In the data rows, 128 means zero.
Some points, one per row:
Array([119, 092, 119, 097, 120, 146, 141, 119, 114, 221, 123, 091, 107, 182,
       117, 142])
Array([124, 063, 072, 114, 115, 154, 153, 109, 255, 113, 116, 138, 117, 106,
       094, 050])
Array([109, 153, 134, 146, 093, 083, 100, 134, 104, 129, 093, 153, 139, 105,
       119, 151])
Array([140, 136, 090, 127, 145, 119, 110, 160, 134, 192, 102, 154, 116, 105,
       095, 127])
Array([112, 146, 144, 153, 114, 126, 112, 122, 061, 133, 090, 163, 137, 111,
       107, 168])
Array([126, 102, 185, 110, 125, 155, 172, 138, 136, 238, 145, 121, 128, 250,
       115, 093])
Array([145, 100, 233, 149, 098, 065, 095, 255, 220, 138, 113, 122, 203, 093,
       117, 124])
Array([133, 149, 125, 121, 112, 115, 129, 074, 087, 123, 073, 151, 136, 098,
       124, 141])
Array([104, 140, 133, 136, 109, 115, 152, 144, 086, 171, 105, 154, 131, 200,
       130, 099])
Array([118, 136, 149, 149, 089, 100, 108, 070, 104, 144, 102, 073, 105, 100,
       097, 126])
Array([141, 131, 089, 139, 125, 124, 122, 142, 122, 186, 093, 136, 134, 102,
       120, 116])
Array([126, 116, 092, 135, 131, 110, 139, 124, 114, 174, 116, 145, 121, 154,
       166, 126])
Array([132, 134, 137, 126, 137, 134, 158, 149, 092, 215, 091, 135, 126, 180,
       119, 118])
Array([120, 154, 094, 131, 117, 105, 118, 121, 115, 143, 097, 146, 132, 128,
       125, 133])
Array([099, 170, 157, 118, 116, 126, 087, 085, 101, 163, 113, 089, 153, 097,
       106, 137])
Array([079, 143, 119, 192, 112, 193, 250, 159, 165, 082, 243, 156, 200, 075,
       147, 069])
Array([106, 099, 212, 113, 132, 157, 048, 000, 199, 111, 143, 142, 121, 111,
       082, 077])
Array([122, 072, 067, 111, 114, 151, 148, 110, 255, 118, 109, 138, 117, 107,
       099, 046])
Array([128, 156, 145, 134, 126, 109, 130, 127, 086, 175, 097, 131, 136, 171,
       132, 136])
Array([147, 172, 109, 121, 119, 146, 186, 248, 201, 175, 132, 148, 122, 106,
       198, 126])
Array([109, 143, 126, 088, 117, 176, 088, 059, 090, 127, 129, 141, 098, 124,
       169, 156])
Array([129, 155, 127, 169, 091, 108, 109, 146, 108, 114, 132, 174, 154, 131,
       134, 181])
Array([113, 135, 158, 163, 087, 156, 153, 124, 167, 145, 255, 108, 111, 151,
       023, 133])
Array([153, 138, 106, 154, 098, 095, 128, 115, 109, 146, 099, 119, 134, 130,
       132, 118])
Array([144, 078, 238, 113, 138, 153, 208, 129, 160, 000, 160, 118, 110, 087,
       157, 111])
Array([113, 092, 255, 163, 186, 123, 152, 068, 159, 000, 200, 098, 127, 084,
       141, 147])
Array([117, 143, 161, 152, 140, 120, 087, 093, 094, 176, 104, 155, 146, 145,
       134, 122])
Array([099, 131, 140, 111, 121, 154, 112, 126, 114, 202, 087, 129, 123, 198,
       128, 095])
Array([155, 113, 112, 163, 119, 129, 154, 083, 073, 156, 109, 139, 079, 089,
       118, 135])
Array([146, 154, 084, 154, 156, 132, 143, 158, 090, 140, 127, 128, 135, 119,
       098, 152])
Array([127, 128, 181, 100, 111, 145, 158, 110, 190, 117, 255, 125, 148, 148,
       044, 136])
Array([134, 095, 098, 136, 093, 104, 076, 135, 134, 141, 102, 109, 135, 118,
       103, 147])
Array([129, 117, 138, 157, 152, 152, 118, 142, 189, 143, 083, 155, 118, 247,
       132, 131])
Array([134, 090, 133, 134, 152, 109, 179, 200, 147, 019, 109, 080, 119, 107,
       244, 047])
Array([159, 142, 149, 086, 195, 118, 171, 103, 181, 143, 107, 169, 162, 230,
       146, 143])
Array([126, 156, 121, 131, 153, 125, 108, 111, 095, 168, 134, 128, 158, 135,
       144, 147])
Array([100, 154, 145, 123, 121, 146, 118, 092, 069, 175, 119, 134, 137, 162,
       138, 132])
Array([096, 144, 137, 069, 116, 193, 086, 167, 061, 149, 130, 096, 165, 104,
       108, 171])
Array([152, 160, 114, 145, 139, 113, 099, 192, 096, 129, 094, 147, 125, 118,
       134, 138])
Array([138, 161, 114, 138, 101, 130, 120, 097, 106, 128, 092, 157, 131, 169,
       134, 122])
Array([163, 148, 154, 073, 085, 084, 112, 105, 073, 128, 127, 117, 123, 122,
       127, 174])
Array([119, 135, 109, 132, 115, 112, 108, 133, 056, 147, 147, 125, 112, 102,
       123, 142])
Array([156, 098, 087, 111, 163, 134, 136, 173, 072, 173, 158, 149, 150, 095,
       135, 145])
Array([125, 095, 184, 130, 121, 137, 144, 122, 119, 238, 129, 139, 117, 227,
       112, 092])
Array([114, 115, 137, 168, 134, 130, 154, 105, 098, 215, 143, 105, 148, 149,
       123, 140])
Array([149, 168, 126, 137, 107, 141, 083, 119, 105, 153, 103, 119, 113, 093,
       106, 165])
Array([154, 156, 130, 103, 135, 164, 128, 065, 094, 178, 150, 126, 091, 132,
       154, 168])
Array([130, 151, 069, 109, 109, 130, 168, 213, 148, 160, 123, 133, 109, 134,
       147, 156])
Array([123, 104, 102, 132, 199, 125, 124, 190, 220, 211, 117, 137, 124, 121,
       103, 124])
Array([164, 151, 124, 140, 106, 153, 107, 099, 100, 136, 128, 135, 166, 120,
       136, 190])
Array([114, 153, 227, 088, 154, 146, 142, 170, 255, 093, 101, 105, 145, 239,
       067, 119])
Array([117, 090, 103, 129, 184, 134, 121, 200, 217, 224, 120, 147, 108, 112,
       106, 130])
Array([121, 177, 088, 130, 100, 211, 098, 151, 104, 098, 141, 160, 143, 137,
       122, 160])
Array([142, 141, 106, 144, 144, 138, 104, 108, 087, 013, 127, 159, 080, 110,
       161, 114])
Array([138, 166, 106, 162, 123, 128, 149, 119, 120, 175, 135, 107, 109, 087,
       168, 144])
Array([100, 126, 126, 137, 128, 107, 124, 130, 112, 151, 075, 117, 176, 148,
       145, 143])
Array([114, 136, 091, 137, 140, 127, 111, 108, 107, 166, 127, 105, 115, 118,
       113, 147])
Array([134, 091, 167, 107, 119, 095, 111, 077, 040, 112, 137, 131, 124, 104,
       175, 158])
Array([115, 097, 050, 128, 119, 127, 135, 125, 237, 134, 107, 143, 123, 097,
       105, 068])
Array([105, 092, 186, 115, 117, 147, 128, 130, 123, 237, 114, 099, 128, 219,
       106, 089])
Array([138, 145, 133, 165, 119, 121, 098, 102, 133, 152, 122, 164, 129, 129,
       143, 195])
Array([123, 120, 137, 141, 131, 092, 100, 111, 068, 147, 112, 107, 139, 081,
       143, 115])
Array([119, 066, 068, 111, 116, 156, 151, 111, 255, 119, 118, 136, 118, 111,
       097, 049])
Array([116, 149, 137, 087, 123, 084, 150, 141, 069, 157, 101, 129, 116, 093,
       143, 172])
Array([129, 144, 115, 150, 105, 114, 101, 076, 092, 114, 112, 150, 131, 112,
       126, 130])
Array([140, 133, 107, 116, 069, 123, 116, 107, 099, 166, 102, 128, 133, 101,
       145, 116])
Array([122, 159, 126, 113, 117, 119, 134, 139, 059, 085, 077, 106, 156, 145,
       100, 129])
Array([138, 136, 131, 139, 085, 119, 106, 122, 066, 108, 089, 103, 125, 119,
       156, 134])
Array([085, 178, 140, 094, 160, 154, 101, 143, 084, 127, 092, 115, 125, 192,
       117, 113])
Array([106, 142, 113, 135, 121, 136, 137, 083, 079, 177, 122, 149, 123, 133,
       117, 117])
Array([097, 123, 098, 119, 121, 117, 097, 118, 101, 124, 093, 144, 135, 136,
       148, 144])
Array([118, 108, 183, 113, 129, 148, 144, 118, 126, 221, 133, 146, 107, 250,
       135, 100])
Array([085, 132, 133, 148, 133, 229, 255, 092, 117, 063, 225, 135, 128, 107,
       151, 083])
Array([148, 137, 141, 110, 071, 076, 112, 117, 142, 157, 084, 117, 119, 119,
       110, 177])
Array([115, 139, 116, 125, 137, 121, 088, 129, 092, 159, 079, 135, 107, 089,
       122, 126])
Array([074, 098, 118, 127, 159, 142, 139, 125, 078, 168, 116, 133, 161, 137,
       084, 178])
Array([134, 130, 140, 142, 101, 102, 096, 125, 061, 149, 125, 134, 102, 127,
       138, 150])
Array([113, 170, 158, 140, 069, 170, 079, 070, 101, 042, 112, 102, 146, 134,
       127, 122])
Array([108, 106, 105, 117, 097, 123, 095, 128, 073, 157, 112, 137, 138, 121,
       135, 119])
Array([131, 100, 129, 131, 117, 117, 104, 103, 089, 166, 120, 084, 156, 168,
       126, 106])
Array([115, 123, 176, 137, 136, 142, 132, 115, 153, 124, 255, 106, 128, 101,
       021, 142])
Array([124, 074, 061, 119, 120, 144, 146, 114, 255, 124, 107, 137, 117, 109,
       097, 052])
Array([108, 107, 053, 125, 151, 124, 125, 126, 156, 154, 104, 144, 132, 102,
       108, 089])
Array([139, 106, 123, 131, 112, 133, 149, 073, 063, 084, 098, 168, 117, 136,
       171, 160])
Array([136, 183, 126, 118, 143, 108, 124, 113, 075, 106, 132, 122, 146, 089,
       129, 168])
Array([092, 042, 147, 191, 128, 219, 223, 159, 131, 011, 255, 135, 121, 196,
       117, 039])
Array([161, 188, 150, 168, 107, 162, 117, 111, 061, 117, 131, 131, 128, 149,
       120, 146])
Array([111, 131, 107, 143, 097, 119, 122, 101, 094, 152, 102, 135, 106, 124,
       159, 132])
Array([094, 134, 125, 192, 085, 103, 107, 150, 116, 127, 098, 132, 134, 126,
       127, 145])
Array([146, 114, 127, 108, 110, 150, 113, 096, 065, 169, 097, 118, 150, 141,
       123, 138])
Array([189, 144, 101, 119, 144, 126, 156, 081, 113, 073, 112, 145, 144, 120,
       195, 118])
Array([121, 140, 154, 148, 123, 109, 163, 119, 090, 188, 110, 107, 118, 199,
       105, 079])
Array([149, 147, 089, 141, 119, 123, 124, 106, 138, 183, 131, 136, 122, 102,
       150, 131])
Array([105, 101, 209, 111, 123, 158, 052, 000, 193, 112, 139, 137, 118, 104,
       080, 071])
Array([137, 131, 083, 167, 141, 134, 134, 124, 099, 148, 124, 105, 117, 129,
       124, 145])
Array([101, 169, 111, 145, 128, 085, 128, 120, 114, 147, 118, 141, 141, 104,
       145, 110])
Array([130, 129, 125, 104, 122, 074, 142, 137, 148, 155, 059, 138, 112, 184,
       125, 088])
Array([118, 145, 114, 111, 153, 079, 130, 123, 095, 067, 148, 080, 153, 124,
       162, 151])
Array([118, 152, 149, 169, 137, 108, 109, 122, 111, 176, 136, 055, 118, 145,
       108, 102])
Array([126, 161, 136, 143, 123, 124, 161, 088, 117, 000, 129, 151, 108, 147,
       158, 176])
Array([131, 065, 243, 130, 114, 124, 140, 144, 255, 079, 114, 122, 165, 255,
       130, 138])
Array([149, 131, 135, 149, 160, 145, 113, 116, 058, 168, 123, 113, 159, 096,
       136, 141])
Array([155, 155, 171, 163, 155, 142, 123, 144, 102, 000, 131, 126, 099, 107,
       101, 114])
Array([119, 147, 145, 160, 114, 092, 144, 117, 102, 179, 088, 128, 129, 127,
       161, 091])
Array([140, 135, 178, 128, 129, 150, 141, 139, 095, 213, 135, 138, 120, 236,
       106, 097])
Array([125, 155, 130, 145, 133, 125, 085, 123, 075, 164, 139, 095, 123, 114,
       090, 104])
Array([129, 094, 100, 144, 100, 094, 137, 108, 102, 107, 078, 109, 144, 128,
       129, 141])
Array([179, 140, 118, 180, 136, 139, 165, 115, 065, 079, 160, 142, 107, 084,
       152, 184])
Array([170, 118, 128, 118, 155, 159, 148, 089, 101, 000, 121, 127, 094, 067,
       130, 138])
Array([116, 120, 141, 161, 098, 118, 136, 129, 097, 195, 110, 083, 132, 162,
       083, 118])
Array([206, 126, 156, 102, 095, 099, 135, 182, 138, 190, 073, 093, 089, 136,
       157, 086])
Array([107, 108, 196, 113, 130, 149, 052, 000, 188, 115, 130, 139, 119, 108,
       083, 073])
Array([084, 108, 124, 092, 096, 107, 068, 090, 163, 120, 089, 147, 119, 160,
       146, 147])
Array([137, 180, 117, 106, 121, 154, 204, 253, 201, 173, 134, 138, 114, 101,
       203, 125])
Array([114, 080, 140, 121, 217, 145, 126, 210, 255, 223, 128, 138, 121, 110,
       091, 123])
Array([113, 140, 124, 150, 128, 109, 116, 123, 106, 170, 097, 146, 146, 120,
       140, 161])
Array([155, 130, 162, 144, 140, 107, 157, 113, 147, 000, 120, 165, 116, 156,
       202, 065])
Array([174, 106, 053, 117, 110, 133, 145, 126, 164, 153, 141, 160, 124, 126,
       148, 153])
Array([078, 115, 157, 092, 176, 132, 087, 174, 117, 000, 188, 155, 166, 099,
       145, 082])
10 more points follow, each with its number after it:
Array([131, 102, 104, 111, 077, 117, 085, 109, 086, 120, 140, 153, 160, 123,
       139, 143]) 0
Array([128, 090, 124, 125, 209, 140, 115, 204, 248, 221, 131, 139, 123, 112,
       092, 122]) 1
Array([135, 161, 085, 106, 129, 144, 172, 232, 184, 171, 122, 140, 109, 095,
       193, 121]) 2
Array([133, 147, 137, 133, 182, 096, 152, 136, 147, 172, 255, 125, 139, 101,
       114, 119]) 3
Array([116, 097, 051, 136, 124, 123, 117, 138, 202, 149, 115, 132, 139, 121,
       118, 084]) 4
Array([062, 114, 111, 119, 053, 119, 119, 137, 119, 155, 120, 130, 150, 131,
       117, 167]) 5
Array([083, 148, 139, 155, 107, 152, 112, 198, 122, 167, 105, 090, 136, 195,
       124, 128]) 6
Array([125, 128, 150, 128, 200, 145, 200, 127, 059, 021, 065, 126, 162, 150,
       098, 138]) 7
Array([123, 128, 119, 159, 079, 135, 082, 113, 117, 132, 096, 087, 137, 108,
       108, 150]) 8
Array([142, 133, 110, 126, 203, 153, 155, 198, 037, 104, 187, 110, 159, 118,
       103, 110]) 9
Which three of these numbered points are nearest to each point below, ignoring the 3 directions in which the first points spread most? Their numbers follow each, nearest first.
Array([119, 158, 128, 154, 143, 094, 127, 129, 139, 181, 244, 142, 117, 102,
       102, 153]) > 3 1 2
Array([127, 170, 130, 089, 145, 109, 141, 108, 063, 075, 094, 115, 123, 159,
       074, 125]) > 7 2 4
Array([131, 152, 201, 093, 227, 146, 187, 226, 255, 117, 133, 176, 129, 232,
       082, 155]) > 7 2 1
Array([090, 142, 175, 125, 122, 131, 076, 229, 211, 150, 113, 109, 184, 192,
       135, 147]) > 6 2 8
Array([134, 118, 096, 154, 122, 137, 166, 123, 061, 117, 156, 178, 179, 096,
       153, 139]) > 0 4 5
Array([093, 142, 166, 123, 073, 103, 126, 074, 096, 141, 134, 106, 170, 139,
       112, 179]) > 5 8 0
Array([177, 145, 105, 122, 132, 132, 143, 185, 109, 076, 065, 164, 120, 175,
       138, 150]) > 7 6 2
Array([119, 164, 145, 142, 119, 096, 127, 193, 186, 157, 096, 072, 156, 185,
       135, 112]) > 6 8 2
Array([153, 159, 088, 122, 108, 158, 169, 222, 161, 177, 116, 134, 126, 107,
       192, 120]) > 2 6 0
Array([151, 125, 076, 141, 202, 164, 149, 235, 104, 130, 156, 103, 126, 119,
       103, 133]) > 9 1 6
Array([124, 117, 187, 114, 124, 125, 169, 127, 140, 146, 255, 132, 141, 106,
       040, 103]) > 3 9 1
Array([149, 146, 146, 150, 152, 137, 151, 106, 120, 170, 255, 150, 134, 146,
       055, 116]) > 3 9 1
Array([164, 122, 110, 108, 118, 117, 112, 122, 075, 131, 128, 131, 149, 116,
       109, 188]) > 0 8 1
Array([124, 114, 134, 171, 140, 128, 112, 153, 202, 121, 119, 092, 087, 246,
       136, 117]) > 6 8 2
Array([117, 128, 204, 120, 133, 141, 153, 110, 141, 129, 255, 158, 148, 119,
       039, 121]) > 3 1 9
Array([115, 109, 096, 112, 093, 140, 114, 086, 094, 133, 136, 140, 145, 169,
       135, 152]) > 0 4 5
Array([138, 172, 086, 109, 130, 154, 188, 226, 186, 174, 121, 140, 118, 098,
       188, 122]) > 2 6 8
Array([099, 137, 112, 104, 098, 089, 107, 138, 104, 115, 107, 099, 143, 132,
       139, 164]) > 5 8 0
Array([150, 100, 098, 150, 202, 172, 104, 214, 072, 135, 166, 114, 118, 135,
       109, 114]) > 9 1 6
Array([143, 178, 123, 110, 134, 164, 204, 255, 215, 159, 139, 136, 119, 106,
       215, 115]) > 2 6 8
Array([151, 144, 115, 082, 139, 099, 168, 088, 089, 048, 094, 067, 116, 141,
       127, 106]) > 7 4 2
Array([145, 174, 120, 116, 125, 153, 203, 255, 203, 169, 140, 134, 116, 105,
       210, 115]) > 2 6 5
Array([118, 092, 046, 125, 119, 135, 136, 115, 226, 145, 117, 142, 129, 116,
       107, 071]) > 4 0 8
Array([128, 130, 108, 127, 114, 120, 112, 110, 112, 145, 102, 063, 086, 085,
       115, 162]) > 8 4 1
Array([123, 146, 150, 204, 141, 109, 162, 104, 077, 060, 116, 125, 152, 117,
       165, 144]) > 6 2 8
Array([142, 179, 117, 113, 129, 147, 202, 255, 194, 170, 143, 131, 111, 116,
       206, 115]) > 2 6 5
Array([099, 144, 105, 160, 075, 121, 133, 114, 097, 148, 118, 140, 121, 133,
       128, 137]) > 5 4 8
Array([119, 073, 163, 118, 224, 149, 126, 215, 255, 220, 136, 139, 123, 110,
       088, 115]) > 1 2 8
Array([123, 111, 055, 125, 109, 123, 132, 112, 197, 155, 110, 132, 141, 121,
       110, 087]) > 4 8 0
Array([127, 107, 182, 126, 130, 137, 201, 153, 255, 118, 149, 079, 133, 255,
       071, 119]) > 6 2 8
Array([121, 122, 109, 137, 108, 126, 095, 127, 106, 179, 114, 157, 134, 149,
       130, 136]) > 0 4 8
Array([090, 140, 121, 121, 123, 066, 169, 098, 143, 133, 106, 145, 131, 174,
       148, 152]) > 5 2 4
Array([122, 093, 125, 124, 211, 138, 125, 205, 252, 223, 132, 139, 128, 111,
       097, 126]) > 1 2 8
Array([161, 154, 092, 160, 191, 158, 124, 186, 092, 134, 171, 129, 151, 131,
       132, 101]) > 9 1 6
Array([123, 135, 220, 111, 153, 127, 187, 153, 173, 134, 255, 144, 104, 104,
       045, 123]) > 3 1 2
Array([134, 111, 094, 128, 185, 137, 120, 193, 221, 211, 111, 131, 119, 111,
       100, 122]) > 1 8 4
Array([118, 133, 186, 169, 117, 135, 056, 094, 174, 000, 139, 095, 164, 122,
       158, 173]) > 8 6 4
Array([127, 101, 120, 123, 214, 133, 115, 199, 240, 216, 120, 134, 119, 110,
       100, 120]) > 1 2 8
Array([169, 094, 103, 113, 099, 071, 148, 118, 156, 065, 101, 150, 146, 110,
       208, 124]) > 0 4 8
Array([134, 173, 112, 114, 126, 155, 201, 253, 196, 171, 135, 140, 125, 114,
       207, 116]) > 2 6 5
Array([119, 087, 050, 128, 124, 138, 137, 117, 228, 150, 110, 139, 128, 117,
       101, 064]) > 4 8 0
Array([096, 129, 156, 128, 100, 068, 127, 091, 060, 122, 100, 147, 114, 108,
       121, 128]) > 5 4 0
Array([109, 152, 128, 128, 112, 111, 133, 086, 076, 125, 137, 109, 150, 107,
       127, 181]) > 5 2 8
Array([126, 105, 043, 124, 132, 134, 131, 120, 204, 147, 118, 136, 131, 120,
       110, 077]) > 4 0 8
Array([147, 153, 090, 127, 214, 195, 151, 249, 117, 140, 159, 114, 105, 127,
       116, 133]) > 9 6 1
Array([113, 143, 148, 131, 098, 120, 111, 219, 185, 148, 075, 135, 192, 154,
       138, 170]) > 6 5 8
Array([143, 176, 107, 118, 122, 152, 202, 253, 195, 169, 132, 149, 117, 107,
       195, 121]) > 2 6 5
Array([134, 153, 082, 166, 184, 140, 156, 232, 108, 114, 179, 122, 108, 131,
       094, 129]) > 9 6 1
Array([123, 104, 106, 129, 196, 140, 116, 183, 228, 223, 125, 135, 124, 115,
       105, 123]) > 1 4 8
Array([134, 138, 079, 134, 204, 167, 162, 176, 079, 147, 204, 162, 129, 112,
       113, 129]) > 9 3 1
Array([124, 110, 048, 133, 129, 138, 129, 116, 216, 145, 109, 136, 128, 108,
       110, 078]) > 4 8 0
Array([115, 134, 150, 131, 110, 111, 111, 086, 120, 172, 140, 185, 142, 189,
       138, 153]) > 0 2 4
Array([123, 116, 058, 145, 136, 116, 125, 118, 155, 148, 109, 130, 112, 113,
       134, 095]) > 4 8 0
Here are 10 other points, each followed by its number:
Array([058, 175, 154, 096, 098, 120, 108, 182, 166, 169, 081, 167, 121, 121,
       154, 172]) 0
Array([102, 132, 158, 119, 152, 062, 107, 117, 073, 057, 088, 110, 111, 081,
       128, 143]) 1
Array([125, 064, 072, 112, 114, 154, 157, 111, 255, 111, 114, 137, 119, 109,
       094, 054]) 2
Array([138, 092, 119, 113, 103, 111, 120, 122, 086, 180, 134, 068, 148, 146,
       132, 112]) 3
Array([059, 071, 159, 140, 096, 148, 085, 123, 072, 160, 169, 071, 134, 140,
       087, 162]) 4
Array([142, 136, 177, 118, 160, 174, 167, 105, 160, 122, 255, 136, 137, 108,
       056, 119]) 5
Array([131, 121, 129, 147, 111, 095, 130, 098, 119, 131, 255, 106, 139, 146,
       067, 127]) 6
Array([159, 140, 079, 131, 201, 159, 169, 202, 102, 130, 209, 114, 154, 111,
       104, 152]) 7
Array([134, 154, 137, 134, 083, 094, 096, 120, 077, 140, 124, 140, 107, 134,
       136, 122]) 8
Array([095, 120, 137, 114, 151, 098, 102, 118, 063, 147, 105, 102, 149, 133,
       122, 097]) 9
The same question for these:
Array([163, 157, 145, 134, 087, 146, 202, 128, 091, 025, 125, 014, 142, 079,
       128, 143]) > 3 9 8
Array([118, 124, 111, 128, 073, 118, 156, 108, 136, 174, 255, 134, 150, 133,
       089, 146]) > 6 5 3
Array([122, 165, 124, 133, 108, 117, 114, 115, 107, 174, 107, 149, 115, 128,
       147, 148]) > 8 0 9
Array([115, 166, 124, 172, 110, 119, 130, 115, 097, 155, 138, 160, 116, 161,
       123, 147]) > 8 6 9
Array([058, 107, 255, 062, 074, 126, 148, 070, 208, 000, 063, 115, 126, 079,
       169, 069]) > 0 1 8
Array([103, 098, 159, 162, 106, 107, 093, 156, 088, 148, 125, 076, 168, 149,
       125, 167]) > 4 3 9
Array([142, 167, 133, 120, 094, 110, 123, 098, 069, 143, 115, 137, 121, 102,
       149, 130]) > 8 3 9
Array([130, 145, 229, 071, 137, 126, 093, 131, 250, 122, 140, 095, 144, 255,
       097, 159]) > 0 8 1
Array([124, 068, 061, 120, 123, 149, 151, 107, 255, 126, 112, 136, 118, 112,
       096, 057]) > 2 8 3
Array([100, 108, 168, 120, 168, 151, 153, 134, 131, 159, 255, 115, 093, 101,
       062, 130]) > 5 7 6
Array([083, 120, 198, 088, 164, 112, 137, 150, 244, 109, 124, 163, 133, 255,
       104, 108]) > 0 1 8
Array([117, 047, 176, 105, 140, 208, 132, 181, 107, 048, 050, 040, 122, 017,
       145, 189]) > 4 1 3
Array([136, 130, 091, 136, 230, 154, 150, 252, 123, 134, 178, 137, 084, 107,
       114, 130]) > 7 5 9
Array([144, 136, 083, 128, 124, 091, 114, 125, 127, 125, 112, 140, 092, 141,
       155, 095]) > 8 9 2
Array([176, 134, 177, 132, 094, 181, 104, 098, 048, 134, 104, 202, 126, 161,
       144, 115]) > 8 9 3
Array([139, 159, 126, 160, 104, 093, 087, 122, 099, 131, 141, 124, 148, 121,
       112, 127]) > 8 9 3
Array([140, 126, 160, 098, 119, 104, 105, 253, 243, 149, 085, 103, 167, 138,
       145, 158]) > 0 1 8
Array([133, 170, 120, 164, 123, 132, 112, 123, 096, 144, 229, 122, 117, 138,
       099, 147]) > 6 5 7
Array([143, 148, 117, 102, 153, 095, 119, 154, 120, 143, 097, 116, 172, 180,
       122, 093]) > 9 8 3
Array([133, 031, 239, 063, 105, 157, 198, 133, 178, 000, 147, 150, 079, 048,
       251, 132]) > 0 8 1
Array([102, 148, 159, 144, 098, 127, 093, 112, 108, 171, 084, 161, 135, 100,
       165, 153]) > 0 8 9
Array([192, 140, 107, 158, 180, 156, 103, 206, 103, 115, 201, 142, 128, 136,
       145, 150]) > 7 5 8
Array([059, 118, 232, 104, 096, 166, 161, 170, 070, 000, 185, 173, 138, 124,
       135, 103]) > 0 8 9
Array([119, 069, 058, 124, 115, 146, 147, 110, 255, 126, 113, 143, 122, 110,
       100, 053]) > 2 8 3
Array([117, 085, 058, 120, 119, 142, 146, 113, 255, 126, 113, 137, 124, 107,
       101, 052]) > 2 8 9
Array([150, 175, 113, 168, 089, 178, 141, 090, 158, 158, 238, 187, 102, 112,
       080, 122]) > 5 6 8
Array([103, 120, 144, 115, 147, 085, 097, 126, 083, 193, 128, 136, 135, 127,
       126, 123]) > 9 8 1
Array([146, 133, 123, 127, 130, 071, 093, 124, 132, 156, 110, 165, 111, 137,
       153, 125]) > 8 1 9
Array([116, 103, 109, 135, 154, 123, 104, 120, 088, 157, 107, 136, 142, 101,
       177, 125]) > 9 3 8
Array([144, 067, 131, 107, 148, 168, 255, 127, 113, 024, 255, 154, 083, 179,
       144, 146]) > 7 6 5
Array([072, 124, 144, 121, 141, 214, 255, 196, 070, 000, 196, 174, 115, 186,
       129, 105]) > 7 9 8
Array([112, 168, 164, 116, 132, 056, 079, 155, 136, 120, 089, 131, 115, 120,
       135, 163]) > 1 0 8
Array([123, 065, 068, 114, 114, 153, 150, 109, 255, 115, 112, 140, 117, 109,
       098, 053]) > 2 8 3
Array([143, 124, 146, 117, 081, 097, 138, 091, 082, 176, 126, 101, 158, 117,
       159, 126]) > 3 8 9
Array([134, 173, 112, 105, 103, 155, 185, 111, 074, 000, 162, 162, 108, 099,
       170, 130]) > 8 3 9
Array([105, 126, 138, 114, 120, 117, 091, 148, 037, 138, 109, 125, 131, 097,
       114, 141]) > 9 8 1
Array([133, 126, 075, 144, 100, 141, 123, 141, 122, 137, 230, 176, 109, 133,
       078, 152]) > 6 5 8
Array([122, 140, 109, 117, 134, 116, 117, 114, 064, 136, 103, 151, 154, 114,
       107, 125]) > 9 8 3
Array([096, 106, 117, 139, 189, 208, 220, 154, 134, 000, 228, 051, 108, 075,
       139, 107]) > 7 4 3
Array([102, 171, 157, 034, 108, 200, 113, 092, 068, 138, 194, 119, 117, 060,
       156, 170]) > 5 0 3
Array([132, 126, 149, 132, 119, 143, 150, 136, 110, 221, 145, 153, 102, 221,
       120, 082]) > 8 3 9
Array([093, 126, 119, 154, 158, 136, 109, 104, 084, 179, 135, 123, 136, 129,
       126, 135]) > 9 3 8
Array([121, 138, 130, 099, 105, 090, 138, 118, 081, 150, 131, 073, 141, 134,
       173, 121]) > 3 9 8
Array([132, 150, 145, 132, 146, 128, 189, 135, 130, 129, 255, 122, 162, 115,
       017, 153]) > 5 6 7
Array([187, 166, 123, 153, 161, 137, 255, 118, 110, 065, 214, 130, 135, 148,
       109, 139]) > 7 5 6
Array([090, 129, 196, 112, 114, 127, 162, 174, 190, 088, 255, 158, 136, 096,
       023, 112]) > 5 6 8
Array([141, 101, 156, 185, 068, 205, 173, 117, 077, 049, 155, 018, 177, 131,
       099, 099]) > 3 4 9
Array([114, 172, 155, 091, 137, 049, 176, 051, 148, 125, 115, 102, 118, 124,
       095, 143]) > 1 8 9
Array([127, 175, 106, 144, 085, 156, 122, 150, 123, 165, 233, 154, 103, 089,
       053, 127]) > 5 6 8
Array([134, 116, 236, 069, 152, 146, 163, 103, 143, 000, 157, 194, 020, 107,
       149, 145]) > 0 8 1
Array([123, 100, 054, 145, 106, 136, 124, 105, 185, 152, 113, 140, 134, 114,
       117, 086]) > 2 8 3
Array([123, 077, 050, 118, 124, 153, 148, 112, 255, 134, 112, 130, 126, 112,
       104, 059]) > 2 3 8
Array([087, 129, 114, 096, 105, 210, 114, 147, 044, 148, 199, 128, 120, 137,
       116, 162]) > 4 7 5
